In the data rows, 128 means zero.
Some points, one per row:
[179 158 173 188 163 169 177 156 191 181 166 158 176 184 167 163 168 161 158 185 183 169 162]
[158 133 156 148 204 165 165 165 181 148 186 155 149 158 161 166 164 172 192 149 141 154 153]
[217 154 180 190 150 193 169 155 187 173 172 170 172 173 163 164 187 195 166 186 255 171 178]
[157 183 159 166 152 162 169 166 169 167 184 176 162 168 156 161 160 164 164 181 214 175 160]
[148 162 161 153 143 159 155 164 154 176 148 149 165 151 160 145 163 146 160 178 165 161 149]
[181 144 154 150 166 160 163 148 160 162 167 157 159 156 159 152 154 169 159 143 180 155 159]
[153 191 159 157 160 159 161 173 170 154 162 170 155 157 163 175 170 152 174 157 167 153 155]
[182 144 177 165 146 146 159 157 158 163 158 164 163 165 160 155 178 177 169 160 158 159 142]
[170 147 160 173 146 181 168 171 176 155 154 153 165 154 170 194 168 152 167 157 171 153 159]
[181 135 162 165 188 172 166 163 165 163 172 174 170 167 167 153 155 214 167 156 163 186 170]
[165 204 157 168 160 161 174 174 175 187 181 181 167 180 159 157 161 165 157 180 157 175 176]
[138 139 157 169 173 157 190 167 207 146 172 151 153 181 162 179 166 160 177 153 162 154 149]
[174 218 198 186 175 238 171 168 182 194 179 203 159 183 176 182 173 225 173 201 211 167 255]
[183 167 157 165 146 191 172 175 205 152 183 172 162 158 163 189 171 168 175 156 167 152 164]
[172 143 168 188 149 176 180 167 188 162 181 176 172 161 164 184 168 230 175 166 180 168 155]
[159 158 156 148 183 157 154 167 161 152 164 172 160 149 163 148 154 136 156 152 141 164 201]
[159 154 157 148 186 165 159 152 150 165 157 153 154 174 169 153 160 154 161 150 148 165 162]
[175 177 178 157 203 172 157 166 152 173 185 176 163 176 169 167 162 228 171 159 180 160 182]
[151 137 155 146 186 154 166 178 175 141 171 150 147 158 152 158 173 154 179 152 140 153 143]
[163 172 195 183 148 177 161 158 167 187 156 153 170 164 177 170 179 158 170 175 172 173 155]
[217 164 171 163 237 212 169 195 190 163 182 200 168 189 191 174 176 206 169 181 164 164 255]
[158 217 177 165 189 177 158 163 158 184 154 160 165 159 190 173 165 155 166 209 164 166 255]
[136 155 149 161 154 152 170 157 178 146 153 151 155 164 166 170 156 151 161 149 155 150 150]
[154 163 167 155 244 163 156 162 155 171 158 171 157 187 180 165 164 192 165 180 156 173 194]
[146 179 149 144 153 150 152 154 144 157 145 143 155 156 149 147 150 145 156 146 150 154 140]
Then 24 other points, each followed by its number:
[170 162 159 162 156 179 168 167 196 151 169 157 163 160 161 181 171 152 169 154 144 157 149] 0
[160 146 154 149 152 151 158 163 152 157 159 148 155 161 174 150 159 161 163 150 147 167 153] 1
[177 144 176 175 148 171 162 161 188 181 163 163 170 160 165 162 166 168 166 175 192 174 168] 2
[152 152 162 169 182 169 186 162 199 147 193 168 154 188 160 185 185 180 174 155 170 158 154] 3
[154 139 163 164 146 161 150 160 161 185 155 159 170 157 172 159 157 155 161 182 161 164 146] 4
[198 156 165 174 213 154 171 165 164 169 166 168 163 174 173 174 157 157 164 171 159 165 211] 5
[155 255 191 168 153 182 170 159 156 183 157 161 162 168 171 178 156 173 161 163 208 175 207] 6
[146 160 153 157 149 159 151 161 144 172 152 159 167 148 157 150 161 157 157 171 176 170 149] 7
[197 151 167 163 165 167 163 169 172 156 165 162 162 155 160 183 199 186 174 152 156 160 163] 8
[181 169 177 200 184 173 175 171 199 161 171 189 173 172 170 177 179 235 174 167 215 160 175] 9
[156 142 154 165 188 147 160 158 147 169 150 164 167 159 162 154 155 159 157 176 154 179 166] 10
[178 177 153 173 158 169 159 156 167 159 154 154 164 155 162 177 158 148 157 157 160 159 161] 11
[174 143 163 172 163 165 167 167 179 184 157 162 167 180 170 159 161 156 154 186 155 180 145] 12
[145 177 182 205 148 157 156 174 144 155 159 172 164 147 155 153 156 141 156 150 147 162 144] 13
[168 163 191 171 167 168 162 174 198 160 163 190 162 156 155 178 174 217 171 175 168 153 170] 14
[192 142 169 170 180 187 173 183 182 156 179 184 165 160 179 180 167 184 170 158 178 153 178] 15
[140 220 166 150 156 159 160 155 163 156 156 149 155 160 154 172 159 152 169 164 147 161 156] 16
[170 154 169 176 166 162 159 165 168 172 177 168 171 177 158 157 166 197 178 191 168 186 162] 17
[206 141 153 171 181 163 167 162 165 175 165 179 172 177 159 158 162 222 162 179 162 172 186] 18
[255 142 167 163 187 160 161 153 179 191 156 158 163 166 158 157 156 210 159 177 176 171 161] 19
[158 151 162 160 147 160 154 180 148 153 158 162 164 148 163 153 153 135 160 145 155 161 148] 20
[146 179 165 147 146 149 156 157 143 169 158 149 164 165 175 156 153 145 159 158 154 173 157] 21
[208 182 174 196 152 202 178 165 188 181 173 178 176 183 194 172 159 192 158 182 212 177 156] 22
[158 157 153 157 182 152 161 156 157 183 172 168 160 160 163 166 146 151 153 170 154 157 153] 23
Which two of these numbered points are nearest to each point below, ignoring the 3 directions in which the first points spread most? Their numbers follow each, nearest first.
[255 209 176 216 160 223 198 157 203 167 194 173 175 207 169 177 162 230 176 182 245 172 178] > 22 11
[179 196 190 248 141 153 159 161 144 156 158 165 169 147 165 158 169 145 161 146 153 158 141] > 13 11
[158 176 178 167 157 172 167 197 177 158 172 176 160 163 167 175 173 176 172 158 157 153 158] > 15 14
[149 159 153 171 171 149 161 152 151 172 144 162 172 164 169 155 161 152 155 180 158 173 153] > 10 7
[162 255 191 167 196 208 162 153 156 196 163 176 170 184 188 188 169 187 166 206 255 178 255] > 6 9
[188 195 193 176 159 166 166 188 206 158 176 191 160 168 166 173 176 255 174 179 194 153 175] > 14 9
[178 160 170 181 170 177 175 167 176 153 182 179 163 187 155 187 210 182 176 164 197 159 218] > 3 8
[160 170 162 158 163 167 168 182 224 146 168 159 154 168 164 191 167 151 162 148 147 159 159] > 0 3
[140 145 147 155 176 157 159 160 152 164 156 161 170 154 148 162 163 161 157 163 183 156 166] > 7 10
[136 151 154 147 148 147 154 154 145 172 151 153 154 148 163 148 157 144 160 158 179 157 149] > 7 1
[155 202 167 159 185 177 154 156 147 173 173 168 161 158 166 156 161 198 167 158 176 178 194] > 21 6
[197 205 157 168 210 175 166 175 149 155 166 171 174 181 163 163 157 153 162 167 164 162 204] > 11 5
[138 167 162 164 147 158 167 168 183 145 160 154 155 155 162 175 160 150 159 147 134 157 146] > 0 16
[161 138 162 171 187 155 159 160 167 167 150 155 177 180 163 163 155 166 157 188 177 179 165] > 10 2
[203 177 171 164 215 173 182 168 172 171 156 158 165 166 172 170 160 163 164 185 231 172 187] > 5 2
[183 145 171 173 209 164 180 178 176 164 162 164 170 188 153 155 164 204 169 167 167 165 184] > 10 2
